Every row has a hidden score. How much higher is the second row's score than the first row's in each pair? 10 means about the same, 20 much higher and 0 much lower. The score is a weighted sum of the row's numbers plus the product of two more (or one squared), each taken from its middle value.
[-0.6 -1.9  0.8  0.1  1.   0.1  1.5 -1.6  0.2 -0.7]
[ 1.1  0.4  0.3  0.   0.3 -0.8 -0.2  0.4 -1.4  0.6]: 11
[ 0.7  0.3  0.7  0.8 -0.5 -0.3 -1.6  1.7 -1.5  2. ]
[ 0.1  0.9 -0.2 -0.4 -1.3  0.3 -1.   0.8 -1.   0.8]: 10
[ 0.6  0.6 -0.2  1.2 -0.2 -0.1 -0.2  0.9 -0.8  0.5]
[ 0.1  0.8 -0.3 -0.1 -1.2  1.  -0.4  0.9 -0.5  1.8]: 12
[-2.1 -0.2  1.4  0.7 -0.2  1.4  1.6 -0.6  0.2 -0.8]
[ 0.7  1.3 -0.7  1.3 -1.4  0.4 -0.4  1.1  0.2  0.6]: 6
[-0.3  0.1  0.3  0.6  0.  -0.8 -1.6  1.6  0.4  1.2]
[ 0.2  1.   1.1  0.7 -0.8 -0.9 -0.5  1.2 -2.7  1.2]: 10
[-2.7 -1.7 -0.6 -0.7 -0.1  1.  -0.1 -1.6  2.9 -1.7]
[-0.4 -1.3  1.  -0.3  0.4  0.9  1.1 -2.2  0.3 -1.4]: 11
[-0.4 -1.3  1.  -0.8 -0.6  2.   0.4 -1.9 -0.2 -0.8]
[ 0.8  1.7 -0.6  1.2 -0.1 -1.5  0.7 -0.6  0.6 -0.1]: 4
[ 0.3 -1.  -0.1  0.2 -0.3  0.3  0.9 -0.6 -1.2 -1.1]
[ 0.1  1.6  0.8 -1.1 -0.1 -0.9 -1.5  1.   0.   1.5]: 11
[ 1.7  0.4 -0.3  1.2 -0.2 -1.6 -0.5  0.9 -1.3  1.1]
[ 1.3 -0.3  0.2  0.7 -0.9 -1.8 -0.2 -0.4 -1.9 -0.4]: 10
[-0.7 -0.3 -0.7  0.4  0.2 -0.3  0.2  1.   1.  -0.2]
[-1.2 -1.9  0.3  0.   0.6  0.3  1.3  0.9  0.7 -1.3]: 15
[-1.1  1.4  0.3 -0.1  1.3 -0.6  0.7 -1.4  0.2 -0.8]
[ 1.3  0.2  0.   0.4 -1.  -1.1 -0.6  0.9  0.   1.1]: 10
[ 0.7  0.6  0.3 -0.6  0.2  0.3 -0.1 -0.5 -0.4  0.2]
[-0.5 -1.7  0.2 -0.5  0.1 -0.3 -0.1  0.8  0.2 -0.4]: 8
[ 0.3  0.7 -1.  -0.3  0.5  1.6 -1.7  0.2  1.2  0.9]
[-1.4 -1.  -0.4 -1.6  1.4 -0.9  0.7 -1.8  2.2 -1.4]: 8
[ 1.   1.6  0.8  0.9  0.1  0.2  0.8 -0.2 -0.5  0.4]
[ 1.6  1.6  0.   1.2  0.   0.4  0.4  0.4 -1.6  0.1]: 10
[-0.4 -0.2  0.6 -1.9 -0.7  1.4  0.3 -2.2  1.3 -1.6]
[-0.2 -0.3  0.6 -0.7  0.6 -0.4  0.9 -1.2  1.8 -1.2]: 7
[ 1.1  0.8 -0.7  1.3 -0.5  0.3 -0.5  1.1 -1.1  1.6]
[ 0.5  1.3 -0.4 -1.   0.2 -0.2 -0.6  1.5 -0.6  0.9]: 12
[ 0.8  1.7  0.  -0.3 -0.8 -1.   0.2  0.5 -1.5  1.6]
[ 1.4 -0.1  1.4  0.9 -0.7 -0.3  0.  -0.3 -1.1 -0.5]: 7
[-0.7  0.5 -0.1  0.9  0.5 -0.5  0.2  0.4 -1.3  1.4]
[-1.5 -1.  -0.7  0.1  0.5 -0.7  1.5 -1.   2.2 -1.8]: 7
[ 0.8 -0.5  0.2  0.7 -1.2 -1.  -0.5  1.   0.1  0.7]
[-1.5 -0.1 -0.3 -0.8 -0.8 -1.1  1.8 -1.4  1.3 -0.7]: 9
[ 1.  -0.3 -0.2  1.5  0.4 -2.6  0.1  1.  -0.5  0.5]
[ 0.9 -0.7  0.  -0.2 -0.5  0.2 -1.1  2.2 -0.4  0.8]: 14
[-0.2 -1.   0.5 -0.9  0.8  0.8  0.9  0.   0.9 -1.4]
[-1.8  0.3 -0.3 -0.5  0.6 -0.2  0.8 -1.1  2.  -1. ]: 4
[-1.4 -1.3 -0.4 -0.1  0.   0.2  1.  -0.2  1.5 -1.4]
[-0.3 -0.6  0.4  0.8 -1.8  0.7 -0.4  0.3 -0.5  1.9]: 10
[-1.5 -1.5 -0.8 -1.7 -1.3 -0.1 -0.4 -2.   1.3 -0.9]
[-1.3 -0.1  0.  -0.9 -0.1  1.7 -0.4 -1.3  1.6 -1.7]: 13
[ 0.9 -0.2 -1.7  0.1 -0.9  0.6 -1.7  0.7 -0.1  1.8]
[-0.3  0.2 -0.3  0.4  1.6 -1.   0.   0.2  1.1 -0.3]: 7
[-0.5 -0.1  0.5  0.8 -0.8 -0.3 -0.1  1.2 -1.1  0.6]
[-0.3 -2.7 -0.2 -0.9 -2.   0.8 -0.4 -1.1  0.1 -1.3]: 15
[-1.  -2.   1.3 -1.8  0.2  1.1  1.1 -1.4  0.8 -0.3]
[-1.9 -0.5  1.2 -0.6 -0.8 -0.9  1.3 -1.3  0.1 -0.3]: 3
[-0.2 -0.5 -0.4 -0.9  1.3 -1.9  0.7  0.7 -0.1  0.9]
[-0.3  1.6 -0.8 -0.5  0.4 -1.1 -0.3  1.6 -0.6  0.4]: 6
[ 2.   0.   0.1  0.3 -0.3 -1.3 -0.5 -0.4 -0.4  1.2]
[ 1.6 -0.4 -0.2  0.6  0.   0.1 -0.6  0.7  0.2  0.1]: 3
[-1.6 -0.8  0.1 -0.3 -0.3  0.2  1.3 -0.2  0.6 -0.8]
[ 0.9  0.   0.5  0.  -0.8  0.6 -0.7  0.7 -0.2  0. ]: 13
[ 1.1  0.8 -0.5  0.6  0.3 -0.4 -0.6 -0.1 -1.1  0.7]
[-0.8 -0.8 -0.3 -0.1  1.6 -0.9  1.5 -1.5  1.  -1.3]: 7
[ 0.3 -0.1 -0.8  0.7 -1.5 -1.  -0.7  1.4 -1.   1.6]
[-1.4  1.2 -0.4 -0.1  1.4  0.9 -0.3 -0.3  0.7 -1.2]: 15
[-1.5 -0.4  0.8 -0.6 -0.3  0.4  0.3 -0.6  0.5  0.2]
[ 1.5  0.8 -0.8  2.  -0.7 -0.9 -0.8 -0.8 -1.6  1.4]: 15
[-0.9 -0.9  0.3 -1.  -0.1 -0.3  1.4 -0.8  1.6 -0.5]
[ 0.7  0.8 -1.1  1.7  0.7 -0.4 -0.9  1.1 -0.5  0.2]: 8
[ 1.9  0.4 -0.4  0.7  0.3 -0.9 -0.7  1.  -0.4  0.7]
[ 1.3  0.2  0.3  0.5  0.3  0.8 -1.5  0.8 -2.1 -0.1]: 13
[ 0.1  0.5 -0.5  0.1  0.3 -0.5 -0.6  0.7 -1.2  1.2]
[-0.7 -0.5  0.5 -0.5  0.1 -0.8  1.3 -0.4  0.7 -0.9]: 7
[ 1.9  0.1 -0.5  0.3 -1.   0.  -1.3  0.2 -0.4  1. ]
[-0.3  1.  -0.3  1.6  0.4  0.3  0.  -0.3 -1.9 -0.1]: 5
[-1.1 -1.7  0.6  0.  -0.8  1.   1.1 -2.   2.3 -2.1]
[ 0.6 -0.2 -0.4  0.4 -0.3  0.7 -0.7  0.5 -1.1  0.3]: 12
[-0.2 -1.  -1.  -0.3  0.3 -1.5  0.5  0.3  0.5 -0.7]
[-0.3 -0.9  0.6  0.3  0.   0.7  1.3 -0.2 -0.1 -1.1]: 12
[-1.6 -1.5 -0.1 -0.9  1.  -1.3  2.4  0.4  1.5 -0.3]
[-0.6 -0.2 -0.5 -0.7 -0.2 -0.1  0.3  0.9 -0.3  0.2]: 13
[ 0.7  0.5 -0.9  0.3  0.2  1.  -0.9  0.  -0.2  1.3]
[ 0.1  0.6 -0.9  0.6  0.2 -0.9  0.9  0.9  0.1  0.1]: 3
[-0.5 -0.1 -0.3  0.6  0.7 -0.2  0.5 -0.7  0.7 -1.5]
[ 0.1  1.3 -0.2  0.3 -0.9  1.  -1.2  1.1 -1.6  0. ]: 13
[ 0.2 -0.2 -1.   0.6  0.2 -0.4 -1.3 -0.1 -0.4  1.2]
[-2.1 -1.   0.  -1.   0.   0.1  1.8 -0.7  2.3 -1.5]: 6
[ 1.2  0.3  0.4  1.1  0.5 -1.4  0.5  0.8 -1.1  0.6]
[-0.8  0.2  0.5  0.9 -0.3  0.8  1.3 -1.9  1.8 -1.5]: 7
[ 1.   0.8 -0.6  0.7  0.  -0.4 -0.1  0.6 -1.7  0.2]
[-1.6 -0.8  0.2 -0.3 -0.5  0.4  1.1 -1.3 -0.1 -0.9]: 9
[-1.  -1.   0.9 -0.2 -0.1  0.   1.  -1.9  0.6 -0.9]
[ 0.  -2.2  0.4 -0.2 -0.4 -1.1  1.5 -0.6  2.5 -0.4]: 8
[-0.9 -1.2 -0.6 -0.9  0.2 -0.7  0.5 -0.9  1.  -1.8]
[ 0.7 -0.3 -0.6  0.2  0.1  0.5 -0.5  0.1  0.5  1.8]: 14
[-0.4  1.   0.4  0.9  0.4 -0.3  0.4 -0.6 -0.1  0.5]
[-1.3 -1.1 -0.9 -0.4  0.  -0.3  1.5 -1.5 -0.5 -1.2]: 10
[-0.6 -1.2  0.4  0.   0.5  0.7  0.7 -0.5 -0.5 -1. ]
[-0.4 -1.1  1.6 -1.3 -0.9  1.8  0.  -1.2  1.3 -1.6]: 14
[ 0.9  0.7  0.3  0.1 -0.6  0.4 -1.6 -0.7 -1.3 -0.2]
[-0.9 -0.9  0.   0.   0.2  0.1  0.7 -0.3  0.  -0.4]: 6
[-1.3 -1.2  0.2 -1.1  0.9  0.6  0.9 -0.9  1.4 -1.4]
[-0.7 -1.1  0.5 -0.2 -0.5  0.8  1.9 -2.1  0.6 -2.3]: 7
[ 1.5 -0.3  0.2  0.  -0.7  0.4 -1.5  1.5 -0.6  0. ]
[ 1.2 -0.6 -0.2 -0.2  0.5 -1.4  0.7  1.7 -0.1  0.9]: 8
[ 0.7  0.8 -0.1  0.1 -0.7  1.3 -0.6  0.  -0.9  0.5]
[ 1.3  0.4 -0.6  0.9 -0.1  0.   0.3  2.2 -1.1  1. ]: 7
[ 0.5  1.5 -1.4  1.5 -0.1  0.2 -0.1  0.9  0.   1.1]
[ 0.7 -0.7 -0.9  0.  -1.1  0.6 -0.4  0.6 -1.8  1.2]: 15
[ 0.4  0.2  0.   1.   0.3 -0.4 -0.5  0.3 -0.3  0.5]
[-1.8 -1.   0.5 -0.3 -0.1  1.1 -0.3 -1.2  1.  -1. ]: 13
[-0.1 -0.6  0.6 -1.1 -1.8  0.2 -1.2 -0.1  0.4  0.3]
[-0.8 -1.8  0.9  0.2  0.1  1.2  1.3 -2.1 -0.3 -0.2]: 11
[ 0.7  0.1  0.9  0.1 -0.4  0.5  0.7 -0.2 -0.8 -0.2]
[ 0.3  1.9 -1.3  1.   0.2  0.3 -0.2  0.3 -0.5  0.2]: 7
